In the rows, zero is written as 100.
A state moves one step at a time under one of 8 hidden systems, and each row is a state written as 20 numbers. Each run below is a few steps of one system.
path 1, J_20:
[[101,114,83,73,77,78,110,94,100,141,107,90,94,89,119,104,92,88,92,127],
[90,84,106,66,104,114,120,101,93,109,95,96,110,83,91,86,131,73,75,82],
[84,96,103,122,92,134,82,117,96,74,90,70,94,115,87,97,107,88,96,85],
[103,98,112,119,108,79,97,124,123,79,113,85,90,94,109,120,91,112,127,97],
[110,118,120,102,94,66,115,81,118,106,109,101,96,104,111,91,89,125,77,110],
[92,121,86,84,106,98,91,74,85,106,112,129,95,98,99,84,113,95,91,76],
[96,78,100,85,106,131,74,109,73,95,101,104,119,97,91,87,86,103,110,96],
[87,78,85,103,96,97,95,116,91,96,76,87,88,103,122,123,84,101,112,121],
[113,86,110,104,109,81,137,94,119,93,85,107,97,91,102,122,103,95,82,110],
[107,126,95,119,94,112,114,72,115,95,106,108,97,116,73,89,109,85,87,97],
[103,109,91,101,105,110,87,107,97,114,126,104,117,102,85,86,106,104,143,91]]
path 2, J_278:
[[79,89,116,123,106,91,124,82,114,101,139,141,75,121,133,86,135,108,133,68],
[82,87,80,97,98,132,69,86,87,87,127,128,89,113,96,65,107,124,154,86],
[106,76,72,68,120,102,56,126,72,88,92,110,109,84,97,105,77,132,139,118],
[139,77,100,92,109,81,90,109,65,103,71,132,104,79,104,119,69,117,71,131],
[114,100,95,121,103,101,134,88,105,99,76,140,93,88,79,111,83,56,66,127],
[102,113,113,127,96,125,126,84,151,90,110,82,119,97,61,86,80,73,105,115],
[99,107,109,102,79,108,110,113,117,134,107,38,130,118,98,89,100,111,124,117],
[110,90,123,63,96,87,109,125,74,143,111,84,114,112,119,98,142,108,82,89],
[90,112,97,76,94,105,87,103,76,89,103,119,68,104,95,77,137,82,54,75],
[73,136,81,104,115,92,74,106,116,47,98,93,74,87,76,98,94,92,100,78],
[109,126,100,132,106,70,79,89,109,86,100,76,107,100,121,132,72,140,126,94]]
path 3, J_896:
[[89,135,117,126,129,98,104,88,152,82,139,91,101,104,92,135,93,60,108,69],
[83,123,75,105,101,106,83,26,122,88,114,86,101,119,119,115,77,118,112,87],
[78,76,88,70,115,107,87,69,58,120,92,110,126,109,138,104,98,129,115,82],
[95,46,121,91,110,136,85,118,63,92,95,134,103,99,108,90,90,91,80,99],
[96,68,99,106,103,107,108,130,118,58,99,135,69,80,77,82,92,91,115,122],
[120,130,86,133,91,77,108,101,110,92,90,122,98,77,65,74,89,117,133,117],
[129,132,70,111,87,81,107,92,83,150,94,110,105,117,93,110,110,93,112,122],
[129,97,94,57,101,114,104,97,100,137,115,79,120,111,87,121,120,83,80,110],
[95,80,104,66,79,122,98,103,109,82,86,49,91,93,96,92,111,95,63,102],
[68,94,122,110,99,81,111,131,107,78,75,64,101,81,115,86,96,114,104,92],
[96,116,138,156,106,76,107,116,104,102,107,107,101,110,116,106,82,106,101,94]]
path 4, J_311:
[[120,71,69,108,71,125,151,69,120,99,62,96,101,84,65,84,127,101,124,121],
[90,102,103,117,99,101,143,116,96,134,80,101,143,50,87,78,99,62,129,96],
[92,107,127,111,92,103,106,143,88,148,106,98,123,120,95,81,79,68,89,134],
[119,106,116,92,93,93,102,141,104,123,126,90,86,146,91,98,148,102,98,105],
[117,130,111,98,92,76,90,118,93,88,98,66,91,90,89,92,136,122,78,67],
[86,137,97,102,110,80,78,99,107,86,101,74,92,91,115,132,84,85,75,76],
[88,101,113,89,123,96,88,70,119,84,115,91,106,127,119,125,76,120,85,100],
[87,85,96,111,90,103,107,54,106,83,96,109,81,119,124,96,107,127,104,92],
[83,77,100,109,101,110,101,85,88,81,101,125,95,67,116,83,97,100,120,76],
[90,81,96,99,94,110,87,114,92,92,98,123,91,78,99,84,64,91,106,126],
[118,84,80,87,105,99,102,118,102,104,101,123,95,105,80,105,96,100,124,133]]
path 5, J_20:
[[164,77,122,107,87,90,62,131,70,79,118,113,80,77,99,94,115,150,92,92],
[97,133,91,91,94,73,66,123,91,94,105,118,65,78,98,96,52,71,56,136],
[59,113,86,49,146,91,110,98,117,88,85,101,133,80,79,100,80,82,102,98],
[82,93,88,116,93,120,109,57,97,92,57,56,131,107,108,98,100,129,114,82],
[122,75,101,137,80,102,113,78,95,105,114,111,84,74,139,125,107,92,120,77],
[107,83,132,108,89,119,113,101,117,116,137,127,89,117,99,82,85,74,77,127],
[69,112,84,82,118,100,97,124,100,102,104,116,86,148,86,89,124,95,117,111],
[127,90,100,93,115,86,95,124,80,92,71,93,121,105,83,107,118,146,110,98],
[133,121,81,113,76,80,87,89,88,101,85,88,83,78,103,125,90,100,72,108],
[100,109,96,78,106,106,108,89,121,103,124,108,106,60,83,93,84,58,93,97],
[57,101,101,98,93,127,103,99,106,106,96,71,121,116,93,66,93,94,116,99]]
path 6, J_749:
[[116,86,81,97,127,71,108,101,120,65,84,106,95,96,95,132,122,148,149,92],
[127,102,103,145,94,91,129,55,73,126,76,124,126,81,119,112,102,101,95,80],
[65,91,116,103,116,139,112,99,108,122,129,124,111,118,102,91,94,36,101,90],
[84,75,99,55,87,134,79,102,106,97,109,71,111,111,87,59,83,129,106,131],
[98,89,78,108,77,66,100,143,82,95,61,88,64,99,115,107,109,121,113,132],
[143,94,138,125,104,80,117,121,94,91,103,115,97,63,96,110,121,94,71,73],
[124,143,92,106,102,119,99,73,127,113,132,103,106,112,60,107,95,56,82,102],
[63,118,81,72,122,103,88,92,118,98,120,81,121,111,93,87,101,120,157,87],
[88,90,95,96,88,79,86,94,54,122,69,80,112,105,150,106,88,143,99,99],
[93,69,127,108,100,95,121,116,96,93,98,114,66,105,136,128,117,67,53,92],
[115,101,111,94,90,130,108,76,141,59,115,98,91,83,54,74,91,84,65,106]]
path 7, J_197:
[[91,78,82,82,113,102,85,114,101,106,121,100,98,115,118,117,100,113,154,110],
[119,71,105,103,77,85,107,102,71,110,83,116,94,83,126,85,107,134,99,109],
[93,95,99,110,107,99,105,115,92,84,88,141,74,94,91,99,93,64,74,110],
[110,111,111,104,125,110,98,93,108,85,103,110,137,88,61,86,80,105,103,93],
[102,123,71,120,84,113,91,86,97,115,86,71,107,114,91,113,90,93,118,112],
[98,88,104,83,98,97,118,110,89,131,98,80,116,87,124,115,126,81,103,83],
[99,84,125,87,80,117,93,104,103,95,116,86,83,107,112,83,98,97,61,107],
[82,95,100,83,116,96,102,129,125,76,103,105,88,109,77,86,101,106,118,116],
[114,121,102,130,93,72,104,98,99,93,84,95,105,98,93,91,103,137,113,99],
[110,124,88,118,102,83,98,93,92,115,110,116,85,104,111,132,109,73,92,90],
[112,93,105,64,111,114,92,74,94,107,124,105,117,86,101,99,104,96,88,80]]
path 8, J_967:
[[107,111,113,84,112,68,106,107,77,117,105,149,99,101,102,77,108,114,78,101],
[98,124,88,104,114,112,75,98,88,72,106,118,80,107,78,101,122,82,84,64],
[103,102,88,113,97,116,69,86,109,69,95,61,100,92,100,121,81,114,115,87],
[99,74,91,89,98,82,112,83,102,110,86,94,105,93,134,121,76,118,109,126],
[98,73,114,83,113,96,136,98,103,108,100,132,100,95,104,100,112,79,79,108],
[94,102,104,116,94,134,105,103,106,86,106,110,94,107,68,74,112,70,94,94],
[96,102,97,118,86,118,78,118,93,101,103,72,112,99,94,87,91,110,135,98],
[118,98,99,93,96,73,94,116,76,128,89,93,110,97,120,114,93,122,102,117],
[110,112,98,76,115,76,110,108,104,109,109,121,85,100,96,117,112,76,71,105],
[90,126,97,101,106,111,102,86,129,71,108,92,95,99,67,92,101,84,91,86],
[82,105,92,119,93,110,97,78,108,98,92,73,115,111,106,92,91,125,132,94]]
path 9, J_908:
[[106,128,90,88,101,107,62,114,101,115,152,82,104,92,99,107,107,90,139,74],
[110,89,92,53,90,79,83,88,87,116,105,78,108,95,128,100,91,148,97,112],
[73,94,86,88,104,86,116,87,87,89,55,93,83,100,123,120,111,87,64,92],
[107,98,124,130,106,122,110,82,126,65,94,89,104,89,83,109,87,82,73,83],
[96,114,101,135,81,107,98,89,134,92,131,104,77,120,96,81,86,105,128,115],
[95,86,96,83,110,90,105,94,87,108,117,140,102,96,105,72,114,131,134,94],
[109,94,90,93,95,105,85,106,46,122,76,124,108,93,104,96,94,90,78,108],
[97,95,89,78,114,116,80,126,101,86,95,86,99,84,89,129,83,58,85,103],
[112,97,106,104,99,89,109,113,136,82,91,66,105,103,86,112,81,124,108,131],
[96,106,102,123,103,72,133,97,113,108,95,109,88,122,114,109,130,114,122,97],
[122,104,118,104,104,107,115,81,84,127,116,125,122,101,97,90,122,90,87,77]]
path 10, J_749:
[[130,122,89,145,67,127,111,49,140,117,141,85,103,93,91,106,93,69,131,100],
[46,120,101,83,105,83,98,97,112,131,142,109,117,90,120,53,72,105,154,101],
[78,96,114,73,98,82,72,121,46,125,83,98,105,135,133,76,93,140,65,114],
[111,72,100,87,93,103,94,127,88,68,89,98,41,114,111,130,143,81,51,90],
[134,105,88,99,92,111,103,78,135,51,99,87,84,40,60,106,92,81,81,90],
[94,145,77,129,127,80,101,88,125,95,92,114,128,92,71,109,55,96,145,116],
[99,90,122,110,131,90,101,93,76,133,113,122,147,138,125,105,104,144,137,85],
[96,66,99,85,72,130,108,76,67,141,107,108,85,132,140,98,133,82,74,98],
[63,73,96,65,79,128,103,121,113,72,96,84,67,64,96,68,104,56,76,101],
[108,114,97,106,96,86,80,136,113,62,67,73,101,72,60,88,56,119,92,138],
[144,117,111,143,124,57,106,125,108,99,99,116,101,121,90,141,110,132,126,107]]
path 11, J_908:
[[149,102,71,122,111,100,80,107,47,141,94,155,106,122,96,137,97,94,115,122],
[119,86,67,46,121,116,103,107,102,138,114,101,129,74,87,142,92,40,111,119],
[87,92,105,78,88,101,122,121,125,126,70,29,143,101,89,99,71,102,103,148],
[67,83,133,118,103,81,137,139,114,98,82,59,95,134,128,112,147,112,116,86],
[148,92,148,125,83,97,128,98,99,106,123,108,89,104,103,92,153,109,59,70],
[104,156,83,90,66,101,88,82,105,116,141,104,69,86,82,62,117,62,76,86],
[70,134,85,60,112,94,58,87,99,80,110,74,122,71,86,63,79,135,122,74],
[81,85,86,110,100,90,61,88,59,80,64,85,89,121,147,123,80,154,104,93],
[116,53,98,105,118,107,113,72,101,65,92,135,70,93,126,156,104,79,72,87],
[119,107,98,125,86,120,133,67,144,92,103,119,99,84,61,88,61,60,80,140],
[53,118,92,116,110,107,107,119,125,107,114,110,116,116,77,58,86,97,172,113]]
path 12, J_896:
[[102,107,72,115,79,84,83,121,83,95,93,105,66,62,114,108,89,79,115,104],
[113,121,100,82,128,65,107,108,104,111,95,119,120,84,85,115,75,90,90,117],
[108,111,91,105,100,111,118,71,107,97,77,101,98,136,76,106,117,95,68,109],
[88,84,93,90,96,120,120,96,111,109,96,70,119,97,96,98,125,96,129,86],
[103,90,117,114,77,116,86,105,91,108,105,73,112,87,115,90,68,103,96,111],
[93,86,115,88,103,74,104,119,105,104,112,110,79,112,124,104,94,113,95,120],
[114,111,121,104,112,95,99,104,102,84,117,116,97,100,81,84,119,114,86,77],
[87,122,75,116,92,104,87,102,98,93,102,98,79,100,98,103,112,79,113,85],
[106,109,87,90,118,94,87,95,97,109,101,94,125,85,99,121,77,97,116,99],
[109,85,99,96,98,105,104,77,92,102,83,107,99,112,110,112,90,102,70,116],
[86,77,108,82,107,107,126,103,105,96,97,108,104,97,96,81,122,100,104,93]]
path 13, J_311:
[[118,97,95,70,92,91,86,136,86,84,95,82,69,137,79,91,165,141,84,94],
[109,130,88,116,109,77,90,111,99,55,65,71,86,62,84,124,118,99,84,61],
[98,124,109,110,123,87,94,74,132,88,107,87,116,86,108,143,42,81,79,105],
[89,96,101,96,103,105,116,42,127,116,122,109,102,146,121,106,85,119,103,118],
[81,79,97,104,89,117,110,70,76,103,101,119,99,105,122,64,132,127,126,68],
[81,75,103,111,87,118,79,133,66,84,90,110,87,59,111,77,91,84,110,84],
[109,77,102,84,110,95,90,150,108,84,104,112,82,85,87,112,71,85,100,141],
[139,110,88,89,110,76,118,99,119,98,89,116,98,111,66,109,106,118,97,133],
[124,135,81,113,98,98,113,67,97,120,92,104,122,96,76,103,116,92,102,85],
[90,106,104,99,90,132,91,87,91,129,115,70,130,98,108,95,91,75,100,84],
[74,75,112,81,86,111,101,122,101,112,106,64,94,120,126,96,106,102,102,110]]
path 14, J_197:
[[174,88,78,107,78,84,128,92,70,130,83,143,108,27,89,104,120,94,110,103],
[69,128,90,100,88,128,87,75,81,100,92,122,94,63,92,70,59,28,47,93],
[51,97,107,74,152,133,89,112,103,93,83,69,165,124,73,101,69,94,117,94],
[130,76,102,124,66,110,111,110,99,120,64,31,113,141,107,123,115,137,108,133],
[114,87,116,99,74,78,152,133,122,123,118,100,63,79,115,107,147,53,86,106],
[87,132,142,86,97,99,87,99,121,82,150,111,91,87,81,36,95,103,67,79],
[69,145,63,98,124,90,52,110,103,76,103,93,91,147,78,101,91,129,141,101],
[138,94,83,102,106,60,100,95,69,116,71,85,115,88,129,151,124,144,120,80],
[125,77,99,87,80,97,109,70,96,106,111,121,62,80,136,130,97,65,39,109],
[65,78,109,54,131,122,113,78,135,74,121,134,110,86,78,66,75,87,98,106],
[72,104,90,145,95,117,94,82,103,78,68,85,116,129,88,71,70,147,149,110]]
path 15, J_278:
[[100,95,116,105,110,104,105,127,65,122,90,117,122,85,101,95,107,70,93,85],
[106,113,103,93,101,121,79,97,105,94,122,105,86,120,83,102,90,74,65,106],
[100,119,82,83,100,80,107,100,131,86,93,76,88,99,79,103,102,108,105,114],
[109,109,114,121,92,83,110,93,91,110,87,82,119,84,111,96,104,123,106,80],
[90,97,98,103,101,111,99,96,81,122,107,105,100,115,124,117,111,75,95,83],
[91,88,101,72,110,112,96,87,119,80,123,107,84,108,96,98,105,99,91,96],
[89,102,88,104,87,94,92,106,101,76,81,88,86,93,94,80,93,128,111,109],
[105,96,110,122,114,82,98,123,82,106,93,109,111,88,110,112,92,106,115,96],
[121,97,104,109,100,107,96,85,92,114,119,125,94,113,106,111,95,88,89,106],
[99,97,80,78,99,111,116,83,121,96,103,107,97,97,78,92,104,89,108,112],
[95,96,107,99,97,108,97,103,101,92,86,75,120,84,88,77,88,118,106,102]]
path 16, J_967:
[[99,133,52,113,115,88,77,70,118,62,92,96,75,60,104,162,67,63,104,81],
[75,80,104,91,135,109,125,50,134,84,76,77,147,90,113,131,48,101,103,106],
[79,49,91,73,95,134,142,57,97,133,84,117,118,139,112,85,111,98,101,129],
[101,57,124,80,75,141,117,131,88,116,121,98,95,95,97,63,152,74,93,85],
[109,113,116,135,55,110,78,155,93,89,101,74,72,90,81,61,97,93,88,117],
[101,127,99,123,116,56,78,156,100,99,98,96,97,100,97,116,80,122,141,120],
[142,128,90,100,134,55,115,83,97,114,86,127,125,97,86,136,102,119,93,104],
[97,129,76,81,116,108,107,45,112,114,126,120,103,102,100,120,110,61,86,75],
[68,97,109,76,94,141,88,65,114,81,109,59,116,97,98,75,93,101,84,73],
[70,70,94,92,71,107,95,101,88,95,77,68,80,125,132,82,104,137,105,118],
[115,59,124,105,98,74,122,142,95,95,97,115,75,97,126,113,129,116,100,107]]

Name the system that made each run.
path 17:
[[109,84,89,81,85,150,114,82,107,162,127,118,122,120,87,87,71,42,99,155],
[72,68,69,64,94,126,123,143,96,127,85,86,97,137,89,96,157,77,142,118]]

J_20
path 18:
[[84,121,118,129,75,121,110,93,107,111,117,83,92,91,105,89,102,46,77,79],
[76,119,112,82,103,108,71,113,128,84,136,75,100,105,90,76,65,103,105,110]]

J_749
path 19:
[[46,91,145,122,112,94,109,131,95,98,108,95,92,123,141,93,109,88,92,74],
[93,105,134,132,125,110,77,104,124,70,151,116,93,115,101,106,81,101,118,77]]

J_896
path 20:
[[77,131,85,78,113,79,70,111,108,96,131,109,75,118,107,104,86,95,97,107],
[111,113,90,89,133,97,73,89,87,74,92,102,112,112,86,122,105,127,98,77]]

J_896
path 21:
[[114,95,89,93,125,102,103,77,120,80,112,108,101,77,96,138,100,80,107,78],
[91,104,90,96,111,104,119,59,114,107,87,103,130,98,95,99,73,103,110,114]]

J_749
path 22:
[[114,80,92,83,101,109,109,75,150,37,145,136,36,79,84,96,132,89,99,80],
[116,141,82,132,77,80,106,64,97,102,83,135,108,65,68,39,57,131,112,127]]

J_908
path 23:
[[50,125,69,97,91,104,76,65,123,52,109,88,50,122,110,87,108,112,110,75],
[79,89,98,112,124,70,86,107,104,64,92,90,105,88,125,116,94,156,162,75]]

J_278
path 24:
[[104,106,101,113,109,113,75,99,129,109,150,74,104,151,108,130,104,118,154,98],
[132,68,77,53,85,90,98,86,84,129,120,103,94,95,126,98,137,147,127,103]]

J_278
path 25:
[[113,105,96,96,57,93,95,118,94,105,104,67,62,141,97,75,152,140,93,110],
[103,115,95,95,115,68,92,127,85,77,90,84,95,59,108,123,135,98,106,44]]

J_311
path 26:
[[162,82,63,75,79,108,106,63,130,122,128,58,106,86,100,150,131,112,143,104],
[122,85,111,97,28,113,131,107,107,125,116,88,72,61,97,38,122,84,82,119]]

J_20
path 27:
[[91,103,68,85,75,111,125,56,111,120,72,63,147,72,83,57,83,137,152,119],
[85,57,126,83,115,120,101,139,46,137,62,70,165,96,123,107,94,101,95,93]]

J_278
path 28:
[[162,90,87,100,93,101,146,56,139,105,101,108,103,137,63,110,152,141,114,117],
[100,111,99,113,64,103,123,64,105,136,153,113,90,56,130,71,125,71,129,60]]

J_967
path 29:
[[83,128,109,109,123,100,131,115,135,104,109,102,103,121,71,108,113,49,95,98],
[107,123,106,102,105,107,94,97,119,99,112,66,123,131,72,91,126,135,124,85]]

J_20
path 30:
[[105,150,102,74,140,75,108,74,114,129,101,75,170,109,71,112,102,113,104,82],
[103,109,70,96,67,118,95,50,102,114,94,47,83,143,126,130,133,104,80,93]]

J_197
path 31:
[[91,94,97,69,122,107,101,121,120,93,132,117,93,72,91,109,107,54,109,85],
[95,123,82,106,96,108,76,79,112,64,85,88,96,92,71,90,60,106,86,111]]

J_896
path 32:
[[94,91,115,104,106,105,136,78,125,75,107,131,84,93,86,77,124,91,89,82],
[89,121,101,135,104,120,76,84,113,71,122,105,97,102,89,81,79,103,131,82]]

J_197
path 33:
[[82,148,100,155,93,89,130,87,138,72,104,117,78,61,73,70,108,58,112,69],
[73,167,57,121,104,89,86,71,114,136,110,90,124,125,93,106,64,85,152,117]]

J_896
path 34:
[[106,106,124,114,88,115,130,114,137,117,132,59,101,126,94,109,151,68,105,79],
[116,127,129,121,61,92,101,93,130,115,141,71,97,106,95,59,86,126,99,117]]

J_967
path 35:
[[96,104,99,127,58,112,144,106,82,133,58,86,115,109,79,42,137,108,107,110],
[103,117,128,129,91,89,86,156,74,145,135,89,99,127,126,106,126,84,117,82]]

J_967
